Where one turn sends some rows of the set: a few examples, then the rows asked:
k_57: [ 26  -8   0 -21  37  13  17 -22  -9  19 -14  -9  31   4  -8   8  20 -19
  12  -8  22  35 -11 -21]
k_407: [ -9   5  22   5  20 -12 -11   5 -25  -6 -10   4  41  35  -2  -7 -23   8
  11 -11   3  16 -14 -31]
k_116: [ 17  -2  20 -32  31   5   0  14  23 -19 -12  -1 -16   5  43 -22  20   5
  18 -11 -21   4 -12  26]
k_455: [ 25   5  -3 -21  26  19  20 -22 -10  13  -3 -12  28   3  -5  11  21 -14
   7  -8  25  26  -6 -26]
k_959: [  4  -6  22 -32  25   5   1   6  22 -21 -12   9 -14   3  38 -38  22   9
   9  -9 -20  -8 -10  22]
k_632: [ 12 -12   1  29  18   1   7  28   9  51   3  -2  32  19  12 -20 -11 -12
  21 -19   6  16  14  -8]
k_132: [ 30  -9  -5 -17  42  10  17 -19  -5  17  -4  -8  33   8  -4   5  12 -18
  14 -19  23  35 -10 -27]
k_430: [-18   4  21   1  17 -10 -16   9 -31  -2 -18   3  32  29  -6 -10 -22  10
   7  -4   0  16 -14 -26]
k_477: [  9 -35  12 -17  20   8 -14  -3  35  -8  -3  17  -5  -2  31 -17  30   9
  15   6  -8 -14 -35  15]
k_957: [ 16 -32  13 -11  22   3 -23  10  33  -7  -2  10  -7   1  38  -4  21   9
  25   6 -15  -7 -37  20]
k_547: [ 13  -4  -3  25   8   4  12  24   2  56  12  -6  23   9  11 -15  -3  -7
  13  -8   7   5  18  -1]
k_79: [ 23 -24  21 -35  16  10 -35  22  32 -21 -10  -2 -17  10  20 -12   5 -10
   6 -13  -7 -14 -12  13]
k_402: [ 11 -15   2  26  17   0   5  28   2  58  -1  -2  25  13   7 -20  -8 -15
  17  -9   2  11  16   3]
k_296: [ 16 -28  20 -33  12  13 -26  15  36 -13  -7   7 -16   5  15 -28  12  -8
  -1 -11  -3 -25  -6  13]
k_549: [-17  13  14   4   6  -4 -14   8 -27  -2  -4   3  31  28  -2  -4 -20  17
   3  -2   3   9 -12 -31]

k_402 -> k_430
k_477 -> k_296
And these:
k_455 -> k_547
k_632 -> k_407
k_116 -> k_957

Where one turn sends some rows of the set: a few examples, then the rows asked:
k_763: [-25 -29  -4  12 -14   8  -5 -12  -6  12 -15  16  25  45  11  -5 -19   2
 -12  -3   8   6 -16 -13 -31   9   0]
k_778: [ 30 -15  10   7  -3  -9 -12 -21   0  -7  15  16  17  12  -6 -17  -5  -5
  -1 -24  15  11   0   0 -30   9  35]
k_491: [ 13   7 -11  -4  -1  -2   4   8  40   5  27 -38  21   0   5 -18 -11  14
 -10   8   8   0 -13   1 -15  -6   5]
k_221: [  0  13 -14 -19  42 -11  14   6  41 -26 -22  -6 -19   7   8   6 -13  -6
   4 -10  -4 -12   3  23   4  23   8]
k_687: [-34 -17  16   7  18 -14 -12  -5 -41 -11 -23   8 -20  12  25  18   8   7
  10 -13  -1  -6  -3   9 -18  31 -16]
k_495: [-14   1  -9 -10  53  -6  11  -2  20 -16  -7 -13 -31   2  24  -7  -7  13
   0 -11 -15   3  18   2  -7  25  16]
k_794: [  4  25   0  -6  18  -7  -6  29  40   1 -35  15 -17  -9  -5  32 -13 -15
   3  -2  -2 -11 -11  16  17  23  -8]
k_870: [-24  -9 -13   3  14   9  -1  -3 -44 -12 -17  11 -12 -12  17  15  -4 -12
   8   0 -14 -10  13  15  -3  35 -21]
k_247: [-10  -9 -15 -16  39  -5  14 -14 -12 -29 -10  -4 -19   3  14  -5  -7  -2
   6 -10 -12 -13  18  28  -7  28   7]
k_434: [ 12 -30  26  -5   3 -11 -12 -10   2  14   7   9   7  26 -12 -21  -9  -3
 -22 -14   1  20  10   3 -13   4  27]
k_726: [ -1  16  -1  -8  47 -13  -3  29  48   0 -28  -2 -37   0  10   9  -9  12
   0   5  -8 -14  -9  14   1  13   3]
k_546: [ -4  13  19 -21  41 -28   2   8  43  -2 -16 -13 -20   7  28   1  -4   5
 -12 -20   9 -13   8   5  14  26   4]
k_578: [-32  10  14  12  15  -7 -28  19 -18   8 -28  20 -17 -10  16  41   5   6
   4   1   9 -16 -16  -4  -1  18 -29]
k_15: [ -9  31  14  -4  29 -18 -19  26  34  13 -24   5 -16 -10  15  30  -1   4
  -8  -3  12 -16 -12  -2  20  10 -16]
k_371: [ 19   6   1  12 -13  -3 -18  11 -21  14  -1  13  14  -8  -6  -6  -3  12
 -18  19  11 -24 -33   2 -26 -22  -8]
k_479: [-15   2  -4  -7  10  -1 -37   2  28  38  -2  13   8  -1 -19   4 -30   2
 -20  13   6 -12  -6 -33 -15  -6  12]
k_469: [ -4  10   3   7  16  -4 -12  38  24  11 -38  26 -18   2  17  28  -2   6
   9  14  -5 -13 -23  13  13  17 -30]
k_368: [ 15  -8  14  -2   3  -4 -11  -6  -5   5  23 -14   8   6  -5 -38 -18   1
   7  -3   6  21   4  13 -24  10  29]
k_646: [-16 -17  16 -11  33 -23   8 -12  -1 -16 -15 -14 -22  21  34  -7   3   4
  -2 -25   0  -3  12  16 -11  35   5]
k_318: [ -9  -6  -9  17 -22  18  -5  -3 -27   2  -4   2  22  24  19 -18 -22   5
  10   2  16  22 -13  -6 -28  14   9]
k_293: [ 11  18  -2   0  -7  -3 -22   7  23  35  -6   4   9 -21  -5 -13 -30  -7
 -16  14   8 -17 -18 -25 -29   5  20]
k_449: [-16 -17  -3   7  31   4   4  -6 -27 -15  -2   9 -18   2  31   9   9   9
   6 -16 -15  11  21   6   3  34  -3]
k_199: [ 15   8 -14 -15 -15   0 -34  11  32  19   1   2  14  -6  -6   7 -28  11
  13  20  14 -12 -19 -24 -10  -4  11]
k_38: [-11 -14   5  12   8   5 -13  16 -25   6 -19  37 -12   0  25  28   8   3
  18   1  -8  -2   2  10  10  34 -28]
k_573: [ -7   2  -1   7   6   3  10   1  34  14  19 -20  21  12   2  -6  -6   9
 -48  -8   4  11  -5 -13  -1 -10   5]
k_535: [ 22   5  -3   7 -32   7 -23  18 -25   0  -3  10   8   5  -5  16  -7  19
   0  12  16   8 -32  -7 -15 -18   1]
k_141: [ -2 -11 -13  16 -14   8 -11 -17 -16   1  -3  24  35  24  16 -14 -11   1
   7   1  22 -14 -17  -7 -35   3  -2]
k_719: [ -8  12  -2   9   3   8  -5  26 -14   4 -30  22 -12 -22   7  40  -6 -17
   2   3 -10  -7 -11  13  12  30 -30]
k_874: [ 17  13  -4  13  -6   0  13  -5  32   0  13 -20  18  -4   8  -5  -6  -3
 -29 -19   9  10 -20 -14 -26   1  23]
k_930: [ -1 -12   4  13  -6  -4 -24  12 -15   8  -6  14   2  15 -21  16   1  21
 -34  11   4  -5 -29  -2 -20 -29  -6]

k_930 -> k_434
k_449 -> k_726
k_778 -> k_293
And these:
k_247 -> k_794
k_15 -> k_687
k_491 -> k_535

Where one turn sends some rows of the set: a few examples, then the rows asked:
k_677: [ 10   1 -15  -8  25  -2 -34   6 -14  -6 -12   3 -14]
k_497: [ 26  -3  21  33  -8   5  34  10  10   6 -25 -11  -3]
k_799: [  7  20  19   8 -13  -1  -5  13  18 -17   5  35  20]
k_367: [ -2 -15  11   9  14 -18  -4 -14  12  14 -38  -9 -10]
k_279: [ 10   1 -14   0  24 -17 -33  11 -14 -15  -2  -3 -22]
k_851: [ -6   2 -32  47  -3 -13  11  22   2   4   1 -15   6]
k_735: [ 10  19  19   9 -13  -2  -8  13  15 -21   8  28  20]
k_114: [ 34 -16  16  13 -13   5  25  10  -6 -12  -6 -24   6]
k_480: [  3  34   7  13  -1 -10   7   0 -41   4   7   4  28]
k_939: [ -3  -6 -35  34  -7 -10   7  24  -5  -2  12 -23  13]
k_357: [  7   9 -13   3  29   1 -33   8  -5   5 -24  10 -17]
k_599: [ 33 -13  14   7 -11  20  23   3  -3   2 -18 -20  14]
k_106: [  0  38   6  15   4  -6   7  -1 -37   9   0   8  28]
k_352: [  9   7  -9  16  24 -23 -27  14  -7 -11  -6   0 -29]
k_313: [  4  13 -10  17  29 -13 -28  11  -2   1 -22   9 -28]
k_766: [ 30 -10  20  29  -9  -5  32  11   3 -11 -11 -22  -4]
k_649: [  1 -20   9  -6  12 -10 -10 -16   5  13 -33 -14  -4]
k_885: [  9  22  17  12 -12  -2  -7  14  19 -20   5  32  17]
k_633: [ 27  -5  16  17  -7  20  27   4   4  10 -30 -11   7]
k_648: [  4 -27  11  -8   9 -18 -10 -16   1   3 -22 -20  -4]
k_917: [ -6  -1 -39  24  -4  10   4  16  -1  16  -9 -13  19]
k_209: [  3  33   9  19  -2 -18  11   4 -40  -2  11  -2  22]
k_875: [  3 -24  13   3  10 -32  -8 -12   3  -1 -18 -21 -14]
k_319: [  1  41   8  24   5 -10  13   0 -35  10  -2   9  21]
k_526: [  9  20  19  12 -12  -4  -6  15  16 -22   7  29  18]
k_968: [ -1 -19  15  13  13 -31  -2 -12  11   5 -29 -14 -17]
k_980: [ -9   5 -36  39  -2   0  10  20   5  17 -10  -7  11]
k_868: [ -5  -6 -39  19  -7   5   3  17  -6   5   4 -21  20]
k_85: [  8  19  20   6 -13  -1  -6  13  15 -19   9  29  21]
k_627: [  1  41  10  28   3 -21  12   3 -35   4   5   5  18]

k_851 -> k_868
k_648 -> k_367
And these:
k_313 -> k_279
k_633 -> k_766
k_480 -> k_319

Where one turn sends some rows of the set: a few examples, then the rows asked:
k_910: [ 11 -22  11   5 -36  -4 -43 -24 -25   2 -15 -13  17 -10   4   4]
k_240: [ 11 -17  11 -15 -34 -10 -35 -19 -15   5 -16  -6  31  -6  -1   8]
k_214: [  0  22 -10  -6   3  42 -47  -8   2 -21 -18  28  -1   9  23  21]
k_260: [-36 -21  15  -3  -7  -3 -42  -5  16  13 -26  -6   9  10  19  30]
k_953: [ -2   4  -6  -6  13  23 -44 -11 -15 -36   9  11 -18  -6  23  34]
k_651: [ -7  20  21  21 -19  20  -5 -18  16   5 -18   6 -35   6  -3  27]
k_607: [-27  -2  24   0   4  -4 -34   5  13  28 -25  -1  13   6  29  22]
k_523: [ -2 -37   9 -13 -13   3   0  -8 -18  -5  18  -8  23   8  18  21]
k_291: [  0 -11   7  10 -26  17 -32  -4  11   7  12  -5  33  33  -3   9]
k_744: [  3  11   2  -9  27  22 -47  -5 -17 -31   0   8 -12  -9  28  25]
k_137: [  0  19  -7 -24 -20  22 -56 -17 -22 -28 -16  11 -22   7  16  23]
k_16: [-13 -32  23  -2  -7   9  -7  -4 -25   3  19  -8  13 -13  19  10]
k_327: [ -2 -19  22 -12  25 -23 -37   5   0  -1   0 -15   8  14 -10  11]
k_623: [  8  33  22  -3 -13  15   1 -33  -1  -1 -17  -6 -21 -15  -1   0]
k_931: [  7  36  19   2 -14   7  -1 -31  -9  -1 -14 -11 -27 -15  -1   6]
k_673: [  6  14  -1  -8   9  38 -48   2  -2 -19 -24  24 -13  19  30  25]
k_350: [ 17   2   2   9  -8   8  11 -21  -4  -2  -2 -10 -40   1  -6  30]
k_474: [  5 -37   2   5  -1  14  -2 -13 -22  -1  13  -9  22  -1  24  11]
k_321: [ -3  19   9  31 -17  18  -5 -25  16   6  -7   1 -25  -5  -3  26]
k_3: [ -4  17  16 -25  -2 -11 -26  -1 -19  16 -14 -25   4  27  30  -4]
k_742: [ 17   8  10   2  11  12  11 -16   1  -4  -7  -4 -36  -4 -11  26]
k_817: [ -2  17 -14 -14   4  43 -42  -8  -1 -19 -15  27  -3  14  18  23]
k_112: [  8 -20  -3 -24  20 -11 -36   1   0   1  -9 -27   2  27  -8  14]
k_801: [ -8   8  -8 -15  16  22 -46 -15 -17 -34   9  13 -11 -12  18  31]
k_312: [ 13 -20   0  18 -26  27 -31  -5   0  10  -1  -5  21  36   3   3]
k_832: [-20  14   8 -23  -3  -3 -24 -15 -11   8 -12 -27  23  18  30 -12]
k_641: [  3  20   8 -13 -12  16 -62 -10 -23 -28 -18   4 -26   7  29  18]
k_282: [-16   6  28 -22 -11 -17 -26  -5 -18   1  -8 -19  10  33  21 -12]
k_427: [ 18  31   5   5 -19  10   6 -32  -9   5 -20  -6 -18 -12   1   7]
k_813: [-11  16  26  19 -15  23  -7 -21  22   1 -11   2 -34  -1  -6  22]
k_734: [ 13 -24  20  -8 -42  -3 -43  -7 -19  12 -19  -6   5   1 -10   4]
k_592: [ 17   5  15  -6   3  15  11 -17   3  -8  -8  -7 -41   1 -10  21]
k_566: [  1 -15  14  -9  20 -21 -42  12  -1  11  -2 -23  -9  18   2  24]
k_664: [-25 -17  28  -7   1  -6 -25   4  13  16 -32  10  17  18  18  16]
k_483: [ 10  16  -7 -25 -15  21 -51 -16 -26 -32 -20   9 -21   6  23  21]
k_488: [ 10 -11  10   8 -10  30 -21   6   2  17   6  -1  26  27  -3  -8]

k_641 -> k_350
k_260 -> k_734
And these:
k_592 -> k_817
k_214 -> k_931
k_282 -> k_523
k_566 -> k_312

Where one turn sends some rows of the set: a few examples, then the rows asked:
k_711: [-14 -13  -1 -24 -26 -28 -35 -52 -15  -4   4  -2 -11  29  19  -6 -35  -6
   3  18  16   0  44 -12   9   7   9  18 -42 -11  23]
k_703: [-30  -5 -26   1 -25   1 -30 -17  18 -19 -22  12 -33   0  -9 -29   1  23
  33  15  13  -4  28  11  -7  25 -14   5 -63  12  51]
k_634: [ -9 -20 -13   9  19   9  -2 -17   9 -30  -6 -10 -28 -16 -29  -7   9  -4
  27   1  27   1  27   5 -21 -14 -23   8 -68  10  24]
k_759: [  6 -11   5  -4  21  11 -22  -1  -9 -22 -16  -2 -17 -12 -10 -10  -1 -16
  27  14  39   5  26 -19 -25 -12 -11 -17 -67   3  28]
k_354: [ 30  -3   1   2  -5   5  -3 -12  26  21  27   4  -1  -5  -5 -30 -22  -6
   1  16 -16   2  45   0 -25   2  -6 -35 -39  26  27]
k_422: [  3 -22  -3   6 -16  22  12   5  41  11  29  18  18  19  -6 -22 -18  -1
   2   4  21   7  47   1   8  18 -14  -9 -29   3  13]
k_724: [ -1 -24   3 -11 -24  28  -8  -2  50   1  14  14   1  26  -6 -42 -45 -16
   2  13  14   7  60  -6  -2  18 -15   9 -51 -14  10]
k_933: [ -6 -20  13 -17 -12  20  -2  -3  48  -1   3   4 -11   7 -29 -42 -38 -25
   3   1  41 -10  68   6  -8  10 -22 -18 -39  -8  13]
k_347: [ 14   7   7   4  -6   9  -1  -6  41   0  -1   8  -4   3   8 -11 -26   5
   5  21 -28 -12   3   6 -13   0  12 -31 -50  -8  36]
k_374: [  2 -16 -15   3  34  10 -14  -5   2 -29 -19  10 -25  -4 -20   6  -6  11
  21  11  45   7  42  -4 -33  14 -18   3 -68  -7  34]
k_156: [ 10 -12   4   0  12 -29   8 -35   2 -19  -5  31 -34   8  19   5 -22 -47
  -6   2  10  -4  42  39   1  24 -34   5 -65   8  18]
k_301: [  4 -11  -2   0  12 -29  14 -34  11 -17   2  42 -41  21  18   6 -14 -46
  -2  -2   1   6  41  31   3  15 -35  -4 -63  -1  15]
k_697: [  6 -13  -6   4   9 -28   6 -30   3 -21  -3  30 -44  16  24   2 -21 -45
  -8  -3  -3  -4  24  29  -3  25 -35  -1 -70   4  17]
k_51: [-20 -17   9 -29 -22 -20 -35 -52 -12  -9  18   7 -24  22  14   0 -28  -4
  11  10  16  -4  39 -18  -1  10  -2  19 -36 -28  28]
k_621: [  0  -1 -27   2 -31   5 -25  -8   0  13  -8  13 -14  -2  -1 -10  10  14
  40  29  29   2  30  14 -13  34 -20 -18 -39  14  38]
k_702: [ -2  -1 -11 -28  -2 -22  23 -36  20 -21 -19  38 -22  24  15  -5 -28  17
 -21  34  32  -6  49  -7 -15   2  15   7 -47 -13   2]
k_330: [-12  -7  -5  -6  30  10 -25 -12   1 -36  -3   4 -27 -15 -19 -17   7   1
  23   5  38  -1  31   3 -10   7 -31  -8 -75   7  45]
k_718: [ 22   8   6 -14  11  18  -7 -13  37  -5  18  14  -5  -5   3 -13 -37 -11
 -15  12 -38   1  31   4 -17   9 -10 -24 -58   3  30]
k_333: [ 23   3   7 -31   0 -33 -27 -37  15   1  14   5 -37  35   3   6  -1 -10
   9  12  11 -26  63  29  -6  -6 -32 -14 -41 -36  29]
k_581: [  6   0 -16 -12   6 -25  20 -25  17 -18 -24  29 -34  31  12 -10 -33   6
 -28  43  38 -13  45  -9 -16  10   9  -1 -56 -12   5]
k_950: [ 26   0  -1 -31  -6 -27 -30 -26  23   1  10   8 -35  36   3  -4   1 -11
  -5  12   9 -41  56  28  -3   4 -27 -10 -46 -41  30]
k_512: [ 33  -3  15 -33  -7 -25 -23 -29  21   0  12  25 -38  22  10  -5   4 -19
   8  18   5 -36  61  30 -14  -1 -31  -3 -48 -37  24]
k_200: [ -2   3 -13  -7  -2 -28  26 -30  15 -16 -23  34 -35  35  16   2 -33  11
 -13  45  37   2  45   0 -13   9   0  -3 -47 -10   4]
k_843: [ 11 -12 -23   0  27   3  -7 -20   7  -6  -6  -1  -2  -5 -18  -1   9  11
  31  -9  46  12  47   9 -18  17 -13 -17 -52  20  34]
k_45: [  0 -26  16  -2  -5  34  -2   0  53  -9  -2  13 -11   8 -14 -38 -36  -3
 -11  18  11  -6  60  16   1  21 -17 -10 -43  -7  -6]
k_153: [-35  -5 -24  -1 -39  10 -22 -16   8 -12 -11  -1 -37 -15 -22 -11   8  11
  25  19   6 -10  23  10 -10   9 -24   6 -42   8  29]
k_747: [ -5  -9   1 -15 -11  39  11 -18  61  -5   2   6  -2   5 -19 -35 -22 -15
   3  27  25  -4  43   8  14  11  -8  -3 -47 -12  -4]
k_970: [ 26  -1   5 -29  -4 -35 -29 -28   8  -1  22  11 -24  24   0  -1   0 -14
  -5  21  10 -39  59  33  -2  -9 -23  -9 -45 -36  36]
k_58: [  2 -16  -5  -7   6 -32  19 -44   8 -24  -2  40 -43   6  20  -5 -25 -37
   4  -1   7   1  32  32 -18  19 -29   3 -68   7  16]
k_630: [ 21  -9  13 -12   1  21 -21 -14  39  -5   9  -5  -3   4   1 -32 -29  10
  -6  26 -31  -9  28  12 -12  -7   2 -30 -54  -4  11]
k_52: [-18 -10   0 -25 -22 -28 -31 -52 -10  -2  10   7 -27  33  13  -7 -31  -9
   3  19   9  10  51 -28   5   1   6   6 -38 -17  22]
k_349: [-28  -5 -26  -8 -38   0 -19  -8  30  -8 -35  15 -24   1 -11 -11   2   8
  26 -14   5  -9  38  27  -4  28 -14  -6 -42   9  37]
k_982: [ -1  -6 -16  -2  -3 -34  26 -26  15 -16 -19  37 -25  27   8  -8 -34   7
 -23  43  37 -11  53   6 -10   7  13   9 -50  -7  12]
k_46: [ 23  10  13  -8   4  25  -9 -31  51   8   4  -6 -16 -12 -13 -24 -15 -12
   6  33 -25 -14  31   9  -9   1   5 -19 -51  -4  21]
k_844: [-13   0 -43 -23 -33  -2 -38 -12  10  -9 -18  10 -28   3 -11 -12   0  20
  31  15   9  -6  33  31 -24  21 -28 -11 -56  -4  42]
k_945: [-21 -20  -5 -24 -21 -24 -38 -47 -13  -8   7  -6 -27  31  11 -11 -35 -11
  -3   4  18  -1  46 -26   4  11   0  15 -44 -16  21]

k_950 -> k_697
k_156 -> k_982
And these:
k_422 -> k_621
k_933 -> k_349
k_46 -> k_634
k_724 -> k_844
k_702 -> k_51
k_330 -> k_45
k_333 -> k_301

